One vector is turned by the same rotation once a tick. Each row is the vector after some number of ticks, and that number follows the row.
The counts run from 0 to 385.
[120 155  95 132 154  89  90 180 178 139 141 125 127 147 143 125  80 153
 141 102 139 108 110 127 138 129 113  78 135 170 119  87  90 110 105 117]  95
[141 166 154  85  95  74 125 125 164 123 139  88 164  90 141 123 114 129
 118 114 121 153 128 123 158 151 130 113 119 140 197 133 135 100 130 161]  370
[147 181 151 137 118  89 175 143 167 166 169 107 121 165 133 158 166 127
 113 125 125  99 118 133 125 146 142 102 138 201 132 144 143 121 130 129]  243
[ 94 131 148 115 124 106 121 144  99 122 111  88 148 156 133 154 107 175
 136 137 128 128  87  97  70 137  93  86 149 120 145  93 117 167 125 102]  193
[135 119  61 117  93 174  81 159 108 145 132  92 125 149 147 123  90 129
 130 124 151 141  90 145 103 129 160 125 164 138 182 119  98 153 129 113]  354
[165 110 106 106 106 119  73 112 153 139 150 110 152 145 171 128 115 172
 130  95  95 143  98 163 150 120 136 111  66 152 138 141 127 130 138 124]  251
[126 148  66 146 166 108  87 176 126 138 118 113 145 116 132 118 109 182
 170 114 142 141 122 141  85 142 116  83 152 126 134 134 116 138 165  94]  385
[150 113 140 162 116 119 137 130 126 101 141 108 164 111 168 164  88 153
  67 122 122 101 110 154  76 148 170 153 143 144 160 137 165 123 106 110]  218
[113 123 148 138  88  82 124 156 122 181 146 104 118 132 139 139 139 147
 156  83 145 130  84 105  99 149 154 140 114 129 143 150 193 162 141 117]  333
[142 125 105 153 100 110  98 136 160 174 167 129 125 124 114 114 155 140
 122 101 161 163 119 157 122 111 158 168 124 157 172 175 166 144 150 139]  238
[146 120  93 145 107 128  97 152 137 144 122 135 128 155 202 151 107 225
 123 142 127 134 127 164 125 116 143 132 146 122 110 146 112 147 131 139]  186
[ 96 123 146  98  89 104 102 127 145 113 119  70 143 119 156 152  97 136
 128 115 119 181 100 113  93 123 116 120 144 111 172 117 177 168 158 103]  195
[142 191 149 121 165  63 162 170 119 142 113  89 161 112 151 114 111 150
 150 134 144  95 124 105 109 156 136 117 125 155 151 140 158 116 167 119]  212
[137 123 165 104 123  89 137 127 178 148 141  92 147 131 115 136 109 150
  67 131 119 114 111 102 135  90 145 175  93 166 149 125 160 113 116 141]  135
[138  81  93 151  95 116 147 152 144 173 141  93 138  99 136 146 156 189
 137 161 142 108 112 132 111 125  79  90 143 133 129 175 169 126 132 135]  175
[117 121  99  95 107 146  80 138 149 153 134 118 101 182  85 143 148 157
  98 135 131 135  79 159 125 137 111 124 154 163 158 104 133 182 107 123]  257
[136 152  90 116  96 127 155 105 141 151 154  85 134 120 139 152 128 173
 106 148 122 127 108  80 121 111 146 121 123 184 118 132  68  88 101 142]  71
[104  89 109 135 163 128  80 173 176 172 160 132 104 148 131 138 128 129
  95 106 129 128 122 166 114 117 159 131 145 151 153 125 171 181 152 102]  322
[138 179 117  83 109  78 102 131 150 135 119 108 168  97 138 111 114 132
 121 118 135 169 122 143 168 159 127 118 113 153 197 114 113 109 123 169]  371
[111 118 130 138 124 104 128 159 141 161 135 103 143 103 120 162 135 163
  79 131 140 112 147 179 125 170 137 122 183 107 188 149 161 150 124 160]  375
[133 137 127  91  76 140 109 135 186 129 156  91  97 139 163 130 150 121
 136 156 112 162 115  91 131  89 150 103 140 158 150 153 125 150 160 123]  262
[151 128 154 127  83 126 119 155 161 125 159 102 122 131 174 127  88 156
 120 140 129 125 125 127 117  95 190 152 163 112 176 179 121 140 142 118]  357
[130 143 200 109 117 117 158 146 132 156 153 113 137 175 163 161 136 117
  92 131 123 100 109 120 133 146 154 111 101 163 182 114 127 127 108 166]  339
[140 106  87 135  91 156  96 158 101 131 144  99 122 133 158 120  89 152
 132 140 152 133  94 134  86 121 168 124 161 113 177 148  94 147 127 118]  355
[130  96 146 113 127 133 135 128  95 167 136  95 149 150 141 144 156 198
 121 160 116 127 118 144  94 118 125 123 121 100 162 173 139 169 170 140]  344
[161 130 169 130 153 102 115 169 139 116 117 120 171 156 179 106 111 145
 131 179 133 100 138 135 107 119 104  88 107 146 185 136 130 126 156 153]  115
[149 194 144  94 122  68 120 130 174 130 153  99 111 138 103 123 139 150
 130  80 119 123  92 123 149 172 159 118 138 147 138 139 136 136 134  91]  159
[140 159 118 119 107 111 172 114 127 155 155  76 150 128 137 148 128 170
 108 154 124 112 101  75 109 126 144  93 116 160 137 132  57  91 105 151]  72
[169 123 156 127 108 115 126 155 145 104 148  82 139 130 152  89  81 124
 143 144 134  85  93 103 103 116 163 112 123 140 184 164 115 110 131 104]  61
[ 86  91 130 134 123 122 146 162 137 173 122  99 130 114 173 182 145 126
 103 137 119 138 141 125 100 150 116  92 143 144 159 109 197 152 154 146]  110
[147 151 114 129  95 129 128 138 163 110 131 105 108 141 169 148 117 129
  98 150 127 118 105 115  94 109 153 170 156 190 114 123 195 147 142  90]  123
[ 94 121 109 106 114 113 113 193 145 200 132  93 111 144 132 149  93 129
 142  84 158 139 105 130 159 104 110 141 154 143 165 134 158 148 146 151]  268
[130  87 133 130 146 100 144 151 182 142 165  73 134  73 126 125 125 141
  91 145 106  93 121  76  91 121 151  93 111 149 142 139 155 108 128 104]  230
[100 112  60 105 167 113  96 124 159 154 132  96 128  97  96 127 149 186
  89 118 110 154 120 113 100 127 159 134 109 148 113 112 146 165 154 107]  227
[156 155 147 115  98 117 118 152 187 120 162 102 114 138 168 121  93 149
 119 132 136 140 129 117 155  76 189 169 155 130 165 168 108 134 144 129]  358
[106 148 159 101 127  81 130 210 147 179 128  88 105 154 149 123 111 145
 176 125 159  95 113  99 146 127 135  83 144 118 171 139 128 140 142 133]  266
[141 197 131 136 107  72 112 141 170 128 152 132 150 102 175 117 113 111
 136 105 152 166 140 130 146 149 155 121 126 171 175 126 114 103 126 158]  9
[124 127 148 173 119  82 131 138 157 147 161 110 163  97 188 153 103 141
 120 100 144 165 153 118  91 111 165 141 124 138 170 154 146 111 155 148]  303
[123 128 116 129 135 100 121 172 119 165 119 115 143  98 114 135 126 186
 100 146 151 108 132 171 120 182 132 111 165  98 191 130 130 139 105 165]  374
